The same turns and mirrors carry the whole set onto itself, and each row onto the other rows of its family. Which rows share a family with each named row? Give them in list order.
These 32 rows form 4 families of 8 rows each.
Zoru: -254	124	-44	0	-157	21	-190	-170	-18	-134	-168	145	-158	-126	43	-14	7	62	-162
zefe: 35	83	165	-282	-376	193	88	28	236	-35	-172	146	-170	-222	118	63	86	63	-86
zak: 19	78	119	-139	-331	-48	4	71	298	113	-268	15	-17	-123	48	-89	100	-55	105
migel: -259	274	-81	-6	-225	80	-64	36	88	-56	97	175	-63	-223	121	-84	70	-148	167
lam: -96	-111	-65	144	-115	314	-208	-68	128	-233	-145	125	-147	-138	72	-80	85	41	57
labim: -269	75	46	9	-144	118	-241	-141	9	-113	-194	198	-163	-187	36	32	-19	-38	-86
durir: -53	-34	-49	70	-60	327	-182	-156	124	-203	-218	68	-164	-203	112	-46	19	25	147
Zokap: -36	135	-13	102	-32	187	87	-101	209	-244	21	152	-95	-154	102	-134	-46	-57	247
perek: 67	39	61	-60	-343	-90	-40	105	317	65	-176	15	-55	-111	86	-119	133	-120	38
lufum: -238	102	-67	-60	-86	50	-180	-113	17	-106	-122	169	-179	-153	110	87	-13	43	-165
Did: -57	-145	-106	93	-75	321	-177	-117	128	-212	-82	29	-178	-186	140	-28	78	-20	19
gibet: -6	118	-25	59	28	143	70	-165	171	-224	77	82	-36	-100	144	-73	15	-125	201
lato: -64	159	35	29	-69	214	54	-158	162	-218	24	108	-100	-223	197	-111	12	-174	274
zofeb: -214	198	-91	-5	-194	0	-103	2	82	-19	103	137	-38	-225	88	12	56	-232	107
samig: -236	258	-80	-10	-284	55	-77	-54	14	-43	126	145	-30	-226	45	-58	89	-195	83
zutil: -273	280	13	-53	-191	81	-114	-73	3	-43	29	188	-14	-184	117	-14	99	-194	141
munuk: 26	178	-29	39	-75	155	109	-175	147	-287	61	111	-63	-149	135	-104	28	-85	236
zupub: -16	71	164	-36	-119	104	53	-144	252	68	-33	-95	-3	58	16	-300	39	-12	-73
refe: -321	136	2	-1	-150	64	-164	-72	16	-154	-113	236	-173	-127	114	-21	27	40	-143
sal: -12	-115	-102	135	-166	267	-169	-126	124	-252	-164	41	-179	-212	106	-88	83	14	66
pote: 88	128	95	-264	-356	121	68	61	237	-91	-203	201	-161	-155	8	9	18	79	-110
tus: -48	89	208	-87	-180	166	100	-120	228	-5	-40	-38	-12	47	4	-376	86	-41	-62
Ket: 8	9	75	-146	-306	447	-2	-50	181	25	115	-5	-78	-121	-14	-104	119	46	-165
nuvav: 45	-72	42	-182	-314	419	43	-91	151	-26	24	-55	-71	-159	-54	-103	113	38	-132
subo: 10	57	129	-112	-152	105	150	-179	215	20	-35	-136	22	3	-7	-294	56	-37	-34
zat: 121	132	84	-262	-322	120	78	34	239	-86	-96	191	-145	-135	100	101	64	81	-135
Bep: 33	67	95	-92	-377	-46	-50	104	268	46	-209	63	-5	-46	-15	-199	146	-129	46
liva: 9	45	53	-215	-343	463	29	-12	184	-22	2	16	-115	-143	3	-174	111	72	-101
felo: -26	21	183	-205	-286	452	44	-97	154	25	0	4	-39	-83	21	-101	158	77	-95
guti: 87	64	66	-296	-343	76	79	-23	163	-91	-173	132	-116	-148	36	97	91	78	-168
fet: -51	14	273	-42	-185	148	74	-126	251	93	-90	-72	25	-8	-35	-269	53	-65	0
ton: 27	42	53	-133	-387	-102	18	53	236	58	-155	-24	-13	-138	49	-127	156	-165	25

Same family as labim: zefe, zak, durir, lato, zutil, felo, fet
Same family as lam: migel, Zokap, refe, pote, tus, Bep, liva

The same turns and mirrors carry the whole set onto itself, and each row onto the other rows of its family. Which rows share a family with each named row? Give them in list order.
These 32 rows form 4 families of 8 rows each.
gonor: -183	-9	-85	182	231	-96	66	0	-173	37	-28	203	-378	-110	-87	172	-13
sukuz: 56	104	-55	-141	-38	191	57	161	-176	-230	68	89	-211	-10	-143	-22	203
vogo: 36	114	-65	-171	-4	228	94	121	-173	-190	69	133	-151	-13	-140	3	208
gizuk: -178	99	-198	148	234	-197	-47	41	-162	-23	-117	166	-138	-123	-221	194	110
Defi: 15	-55	-177	16	-57	293	82	97	-13	-241	119	-31	-286	-201	-20	192	129
tud: -140	39	118	45	215	10	-122	183	-174	-2	-9	218	-334	-167	-200	376	45
nada: -49	56	-181	-93	-189	218	156	85	-191	-129	127	21	-132	-130	-232	157	108
bubor: -87	-32	-9	39	196	-17	-139	28	-103	33	2	233	-334	-43	-199	327	-112
mor: -13	68	-160	-91	-206	178	115	129	-190	-164	130	-19	-167	-97	-241	114	107
valof: -250	57	11	187	191	-69	89	141	-242	35	-8	148	-335	-244	-143	283	100
vileg: -121	23	-114	47	172	-115	-190	51	-184	7	-68	252	-229	-115	-304	282	0
lizas: -186	30	2	-71	-208	250	45	36	-135	-62	119	-39	-205	-71	-179	115	81
Kises: -48	-10	-224	21	-191	187	48	175	-120	-294	8	-31	-250	-222	-136	220	166
Miger: -106	-15	-22	18	242	-19	-116	67	-73	61	-24	209	-359	-91	-217	273	-118
Tili: 18	-1	-165	-32	-91	275	157	58	-58	-149	203	-56	-212	-136	-95	137	85
nav: -99	83	-95	26	258	-66	-111	81	56	16	-46	63	-138	-42	-247	348	-73
sez: -195	13	-107	154	273	-98	64	44	-121	60	-58	165	-377	-158	-115	154	-22
fabi: 11	25	-116	-62	30	244	-2	181	-90	-342	-71	139	-253	-144	-17	110	276
nodup: -182	104	-170	205	265	-155	89	18	-34	-22	-69	45	-136	-58	-96	235	52
zata: -163	39	-2	11	-4	234	-44	120	-1	-280	-86	-17	-230	-94	35	94	275
zod: 73	-11	-104	-44	47	297	48	114	2	-266	100	26	-275	-113	20	103	178
ketel: 78	49	-92	-91	16	281	119	75	-44	-175	180	4	-203	-49	-57	46	136
Fodok: -186	109	-180	162	288	-144	72	59	8	11	-84	21	-156	-102	-145	228	20
Buv: -74	-33	-234	11	-158	234	60	148	-111	-279	-12	28	-233	-259	-108	269	177
gelon: -173	32	-145	119	201	-154	-72	29	-243	23	-80	254	-270	-147	-237	174	54
gonog: -127	89	-170	74	204	-153	-167	63	-102	-42	-106	161	-96	-93	-288	305	58
kovud: -208	-21	-69	21	-185	256	-47	93	-15	-211	-8	-90	-214	-171	-92	265	146
dag: -142	93	70	-79	-26	230	46	62	-123	-133	46	34	-222	7	-52	-55	211
Fir: -114	170	76	15	249	-41	-97	183	-70	-17	-2	89	-87	-64	-246	393	84
Palo: -223	190	-31	156	220	-121	113	142	-135	18	-4	16	-88	-143	-188	300	140
Dida: -85	81	-92	61	227	-78	-119	45	38	-32	-38	71	-94	8	-208	388	-43
lepof: 18	26	-121	-31	-24	199	-10	213	-102	-359	-55	75	-292	-138	-37	85	259

Same family as sukuz: mor, Kises, Miger, nav, sez, Fodok, lepof
Same family as Fir: tud, valof, lizas, zata, kovud, dag, Palo
Same family as nada: gonor, vogo, bubor, fabi, nodup, Buv, Dida

The same turns and mirrors carry the whole set onto itself, and each row onto the other rows of its family. Which rows share a family with each named row? Give them in list order.
These 15 rows form 3 families of 5 rows each.
pulo: 115	116	-185	-190	-56	-84	-64	-16
gav: 45	-266	81	-80	-159	77	63	-71
zage: -61	-82	111	-251	-130	183	-193	-139
vado: 178	80	-161	-134	-77	-82	-7	-43
ver: 108	-241	117	-47	-97	55	26	-63
tif: -158	-64	-236	-196	-179	87	-59	-141
vez: 18	-8	-6	23	-60	37	-60	207
dakim: 84	-272	52	-79	-112	0	7	-131
kuram: 149	108	-89	-201	6	-75	-18	-36
zoli: -126	-53	-266	-94	-174	105	-11	-94
Vugus: -35	-31	80	-267	-116	111	-224	-186
nez: -60	-22	54	-12	-126	57	-70	209
ruked: -165	-54	-266	-173	-154	99	-74	-36
togeg: 1	3	67	-9	-20	69	-98	184
Tefod: -21	-33	43	-284	-114	184	-256	-92

Same family as dakim: kuram, zoli, nez, Tefod
Same family as ruked: gav, vado, Vugus, togeg
Same family as vez: pulo, zage, ver, tif

